In the rows, 128 means zero.
The rows below come in pairs that one turn or mirror swaps. Which row does each named row swap with?
The rows were stretched afterwards, more along some directions than others.
q_183: [116  99 116 176 134 144 129 148 154 134 139 135 153 135 137 146 171 104
 109 141 118 101 109 117 130]
q_412: [117  94 141 146 126 115 110 147 140 174 142 148 132 156 131 101 152  67
 110 148 135 130 130 116 147]
q_939: [114  82 149 174 135 120 116 147 136 118 147 110 148 140  88 122 173 114
 107 116 121 107 117 150 121]
q_254: [127 110 118 163 117 135 137 137 146 125 127 162 126 124 129 116 152 119
 103 148 122 107 141 130 121]
q_735: [113 114 123 141 110 119 146 143 126 137 123 106 127 100 126 124 141  79
 109 140 129 157  92 139 118]
q_666: [114  97 139 154 118 106 119 138 135 119 141 113 124 124 138  91 161  83
  95 143 128 145 118 139 113]
q_277: [136  85 125 163 120  99 130 144 110 144 142 146 141 104 163  93 136  86
  63 114 121 116 144 119 147]
q_766: [ 99  80 124 109 129  90 113 161 117 144 144 107 115 124 102 109 140  77
  97 129 149 164 109 128 100]
q_885: [107  78 111 165 116 121 128 143 140 158 163 138 149 160 125 133 170  95
  94 128 129 106 109 114 132]
q_182: [ 97  81 116 125 131  80 103 154 112 138 144 110 133 140 118 110 142  70
 103 138 136 166 100 121  94]
q_219: [101 106 117 162 106 124 148 136 117 145 138  94 133 115 115 125 164  69
 106 125 131 151 105 157 136]
q_103: [118  93 129 175 130 146 131 135 164 152 156 145 147 128 117 113 151 108
  97 120 126  91 125 131 106]
q_184: [125 109 118 160 136 134 136 137 140 115 123 155 142 128 137 122 156 127
 118 147 115 110 135 130 130]
q_339: [116  77 151 160 147  95 119 157 127 114 133 106 154 145 107 115 162 100
 113 114 120 126 110 145 124]
q_21: [118  92 125 144 120 125 126 140 125 173 156 137 136 129 132 117 137  81
 130 144 129 142 115 126 134]
q_57: [116 101 131 161 123 117 131 132 121 104 137 112 130 123 146  93 171  95
  87 141 128 147 110 144 108]
q_991: [118  78 151 156 158  96 113 159 137 122 145 114 159 142 101 103 154 106
 105 105 113 118 122 150 114]
q_228: [117 102 123 129 128 115 119 151 131 164 152 142 122 130 119 104 124  95
 114 127 146 143 134 113 126]
q_364: [124 119 118 149 116 131 139 142 154 127 135 152 134 126 141 124 143 110
 121 138 123 116 141 126 134]
q_44: [134  80 123 180 128 144  95 132 132 131 140 122 157 112 109 138 159 118
 105 138 119 130  97 112 117]
q_973: [128 114 126 145 125 124 139 146 150 126 123 162 127 133 128 115 142 103
 116 142 119 118 150 130 127]
q_805: [132 100 137 153 130  99 104 156 122 164 151 143 147 141 156 117 131  69
 113 143 121 126 128 123 146]
q_997: [ 98 113 125 173 110 142 158 126 147 136 169 123 137 129 137 133 168  94
 106 124 116 103 121 140 134]
q_759: [113 105 132 166 136 126 142 144 115 123 105 102 138 117 121 127 170 120
 124 133 109 143 117 170 131]
q_152: [104  89 117 168 118 108 124 116 115 155 176 129 156 163 139 138 166  81
  97 124 135 119 105 127 114]
q_186: [149  79 127 148 148  86 118 160 129 138 136 138 149  99 168  95 119  85
  82 108 121 117 143 116 143]
q_862: [121  70 124 141 154  89 104 167 140 124 131 114 146 126 119 102 139 119
  90 108 136 119 117 112 106]
q_903: [111  91 136 166 146 108 127 139 134 102 137 101 141 144 100 117 173 101
 113 128 127 121 104 138 103]
q_962: [126 115 117 168 114 118 132 140 149 119 136 151 136 129 153 120 142 101
 113 149 121 112 137 127 123]
q_338: [112  89 113 171 124 131 134 133 136 147 170 142 156 142 131 150 152 101
 103 131 140  95  99 111 119]
q_38: [123  86 136 131 140 109 112 143 120 163 145 126 141 163 121 117 138  86
 141 132 135 148 122 127 134]
q_893: [109  86 131 180 129 114 129 147 136 123 162 108 155 121 124 115 161 121
 106 114 124 108 113 149 104]
q_173: [139  94 130 159 121  95 125 151 128 148 150 148 145 109 156  97 131  67
  71 111 112 105 153 116 155]
q_79: [104 109 137 157 117 119 150 139 124 131 131 100 122 123 115 125 172 102
 122 144 120 156 100 159 131]
q_964: [120 113 118 155 121 114 139 146 139 118 121 152 131 135 143 123 150 103
 116 145 107 117 142 122 133]
q_231: [113  83 128 115 141  90 116 172 128 135 150 109 126 114 129 105 121  94
 110 134 150 155 110 121  99]
q_905: [108  75 105 172 130 131 100 134 121 136 144 103 141 129 114 129 166 113
  99 133 144 138 102 106 117]
q_346: [117 116 116 152 120 129 140 134 145 123 129 150 131 134 141 122 144 109
 117 142 121 120 142 130 125]
q_135: [120  82 137 155 128 127  98 156 135 147 136 127 139 134  88 148 155 110
 117 144 121 140 111 120 132]
q_245: [142  84 128 158 130 107 125 153 130 142 141 144 141  96 156  98 138  88
  70 116 122 102 147 114 158]
q_448: [110  99 122 160 124 112 126 127 121 116 134 113 120 127 142  93 158  83
  87 145 142 151 116 145 109]
q_153: [145  97 131 157 132 104 121 141 127 148 146 151 143 103 162  93 121  75
  68 109 115 109 148 120 139]
q_64: [145  98 128 161 140  91 127 143 112 125 131 147 142 114 161  93 137  75
  78 118 114 120 145 120 147]
q_42: [109  95 131 178 119 145 148 132 125 130 132  97 139 123 101 122 181 111
 118 127 131 140 107 159 136]
q_670: [116 100 127 124 101 111 125 166 154 172 170 133 127 116 135 109 123  70
 107 141 145 137 121 103 140]
q_729: [105 105 112 162 107 133 144 129 135 139 158 129 137 152 130 143 173  89
 102 132 128 108 106 124 125]
q_26: [123  82 114 172 114 110 106 147  98 129 145 108 145 118 130 137 165 111
  90 137 132 151 106 123 135]
q_452: [118  79 127 143 146  90 103 173 133 133 126 120 150 125 128 104 142 127
  95 116 121 121 119 111 115]
q_35: [102  86 119 148 116 117 107 149 123 159 148 117 133 123 106 136 153  99
  99 148 129 149 100 112 118]
q_694: [133  95 142 141 133 115 100 144 125 169 142 151 131 147 120 108 144  82
 110 137 128 133 131 115 136]
q_5: [115  87 108 162 124 117 137 148 128 141 153 130 154 144 146 144 160 107
 113 121 129 116 112 135 127]
q_621: [126 111 130 152  92 105 129 168 126 172 145 138 126 126 140 111 138  69
 109 147 119 148 122 125 151]
q_403: [144  90 131 158 136  94 121 142 116 144 146 142 150 106 161  93 129  83
  74 104 117 117 149 124 153]
q_36: [107  78 130 126 123  82 109 158 118 138 141 106 115 134 106 102 145  79
 105 137 140 166 110 114 102]
q_999: [ 89  87 127 116 114  82 116 165 129 145 149 108 122 137 120  98 137  66
 100 128 149 163 121 124 108]
q_52: [118  64 128 154 149  92 103 171 138 133 133 112 156 122 124 117 154 133
 101 109 121 117 121 120 139]

q_338 is swapped with q_21
q_973 is swapped with q_173
q_991 is swapped with q_999
q_997 is swapped with q_228
q_893 is swapped with q_231
q_42 is swapped with q_35

The rows below come in pairs that one turn or mirror swaps. Which row does each named row swap with?
The rows were stretched afterwards, more along some directions than others.
q_344: [123 136 117 120 127 122 112 153 127 118 136 119 158 115 120 140 129 110
 122 130 127 137 128 135 137]
q_115: [139  96 121 130 147 116 115 130 141 120 122 135 125 109 129 137 127 150
 131 140  99 137 132 151 116]
q_233: [145 137 127 142 101 161 130 123 122 111 134 126 125 127 135 126 138 112
 131 112 130 140 145 146  84]
q_267: [124  76 102 138 131 147 124 123 136 120 125 136 117 110 123 128 137 139
 121 121  96 143 129 150  92]
q_209: [141 114 140 135 131 122 113 148 143 141 123 124 113 103 134 141 125 135
 122 150 104 126 133 130  97]
q_605: [126 103 131 126 117 152 130 121 144 122 124 148 127 135 131  98 123 159
 146 135 131 117 127 151 105]
q_397: [125 117 122 137 123 137 130 108 138 118 132 138 125 135 141 118 122 145
 111 144 143 123 115 124 141]
q_347: [136 115 137 143 111 156 144 103 114 137 121 150 111 131 144 106 131 143
 125 146 148 112 129 140 118]
q_76: [122 114 120 129 133 138 125 136 144 113 128 124 113 105 139 132 123 160
 116 130 117 127 122 144 140]
q_527: [128 122 102 139 133 138 108 130 130 118 127 124 102 133 140 142 117 146
 102 113 102 154 134 123 107]
q_835: [119 141 121 142 121 125 128 150 146 113 139 116  90 140 135 122 125 120
 131 113 100 155 120 136  85]
q_480: [137 114 119 133 122 154 122 124 137 123 133 125 146 134 119 137 134 119
 154 125 124 120 163 167  99]
q_495: [131 134 143 130 135 117 118 131 139 128 133 129 145 114 118 132 126 109
 160 148 140 127 137 145 132]
q_603: [121 142 117 135 128 124 125 157 148 113 145 116  96 144 132 123 122 121
 125 113  97 152 124 132  88]
q_230: [139 113 134 149 113 159 138 101 113 139 123 151  99 134 148 103 125 144
 122 143 145 117 132 145 113]
q_189: [145 128 118 137 137 146 129 120 126 111 134 137 119 133 142 134 119 155
 144 127 122 131 131 146 116]
q_888: [145 129 115 140 133 153 122 122 139 109 140 137  99 139 136 116 116 116
 132 140 127 137 132 140  91]
q_978: [130 119 105 132 131 153 133 137 136 117 121 134 147 139 111 125 126 127
 121 109 134 138 133 134 109]
q_857: [134 125 129 126 118 115 110 144 134 119 121 135 137 120 104 136 134 111
 129 123 107 150 154 137 100]
q_450: [138 136 127 144 108 150 121 117 138 138 138 131 115 138 147  99 114 117
 135 125 133 126 131 141 111]
q_669: [131 161 114 120 107 102 145 143 130 125 120 123 139 139 121 120 125 106
 119 109 121 133 130 106 116]
q_731: [135 164 117 120 101 106 141 135 126 126 124 130 136 143 119 118 129 103
 123 113 130 131 131 104 117]
q_6: [153 153 133 130 128 117 130 136 116 122 124 131 110 142 145 129 108 143
 115 133 134 138 125 114 137]
q_860: [128 159 108 121 100 110 147 144 127 125 118 123 136 140 120 119 127 105
 110 100 123 132 130 102 114]
q_927: [135 121 102 123 142 154 126 151 135  98 120 124 149 117 114 147 130 158
 122 111 119 130 137 141 108]
q_474: [116 125 111 136 116 122 122 151 159 120 146 134 132 118 126 132 134 116
 146 114 121 137 115 127 129]
q_302: [127 152 113 125 101 108 148 134 131 129 120 135 134 141 129 112 124 124
 116 108 124 131 126 104 115]
q_774: [141 105 105 116 133 153 131 147 137 128 122 126 142 128 130 139 136 133
 121 125 106 133 146 146 105]
q_125: [118 101 129 141 127 136 131 120 141 147 136 146  95 122 144 129 124 137
 138 131 117 139 120 143 123]
q_961: [121 142 123 138 129 120 128 152 147 118 139 111  90 143 133 123 121 117
 127 119 103 150 123 131  96]
q_394: [125 117 106 119 119 126 106 151 138 110 135 117 136 117 121 145 127 108
 138 121 114 140 124 143 106]
q_295: [139 115 136 150 111 156 142 101 111 141 121 152 105 134 146 101 126 147
 121 145 145 119 130 147 115]
q_96: [133 127 120 117 111 151 138 115 108 123 125 130 171 139 115 119 130 114
 129 129 145 127 140 142 134]
q_350: [123 143 120 133 128 119 118 159 149 111 142 112  96 136 125 129 126 117
 129 118  99 153 123 131  93]
q_511: [124  80 105 139 129 151 127 123 139 117 128 138 117 113 120 129 139 133
 122 121 101 136 127 145  96]
q_616: [132 164 116 123 102 104 141 137 128 128 126 131 132 143 123 120 127  99
 121 109 121 137 136 107 109]
q_700: [125 157 104 119 101 115 146 139 129 118 125 130 151 144 117 111 128 108
 119 103 125 126 128 110 115]
q_241: [117 148 116 132 120 124 128 160 148 109 140 113 101 142 123 121 123 115
 117 105 102 155 125 127  91]
q_389: [134 125 127 139 140 133 117 145 155 118 123 124 104 108 137 141 128 131
 146 128 120 139 144 150  97]
q_251: [140 122 138 148 110 161 144  96 113 135 121 153 109 138 145 103 127 145
 124 141 151 113 129 140 115]
q_859: [122 155 127 141 129 114 123 155 141 113 144 115  92 140 133 125 122 116
 129 116  99 155 128 131  96]
q_78: [145 146 130 132 128 133 128 141 128 119 137 127 129 148 140 136 133 122
 155 132 130 147 142 131 112]
q_846: [125 143 126 141 125 120 118 157 147 117 144 113 100 141 128 126 125 108
 136 120  95 159 134 141  81]
q_22: [134 145 105 134 112 134 122 134 127 112 128 138 107 114 130 133 124 111
 105 119 131 138 133 119 101]
q_476: [133 167 118 120 100 105 143 137 133 123 123 126 134 144 122 114 125  99
 122 114 129 132 137 108 114]
q_43: [141 117 137 143 115 147 136 103 107 145 123 152 109 135 145 110 125 144
 127 155 150 118 129 138 119]
q_353: [124  79  98 138 130 152 124 123 137 120 126 138 115 114 121 126 134 135
 115 116 100 139 129 143  95]
q_146: [120 148 120 136 127 119 126 159 143 113 138 110 100 140 127 129 121 120
 122 114 101 151 124 131  94]
q_659: [133 115 127 134 112 158 131 121 100 126 123 144 136 134 129 119 129 148
 124 124 138 132 129 158 101]
q_753: [140  95 132 143 128 143 125 106 129 141 126 146 113 131 130 136 121 143
 144 144 110 127 129 136  85]
q_895: [115 118 125 121 136 127 139 147 131 134 126 121 138 123 129 122 120 155
 102 106 122 140 123 112 145]
q_371: [131 161 113 125 101 106 146 140 131 125 119 128 137 144 124 113 127 107
 111 112 125 133 127 105 119]
q_906: [122  83 105 136 132 149 119 129 145 114 126 131 121 108 120 133 139 132
 120 123  98 136 129 147  94]
q_534: [132  80 103 140 135 142 117 133 143 121 131 134 107 104 121 136 135 134
 128 121  88 146 129 147  86]

q_495 is swapped with q_927
q_251 is swapped with q_906
q_347 is swapped with q_511
q_146 is swapped with q_669
q_344 is swapped with q_189
q_527 is swapped with q_450

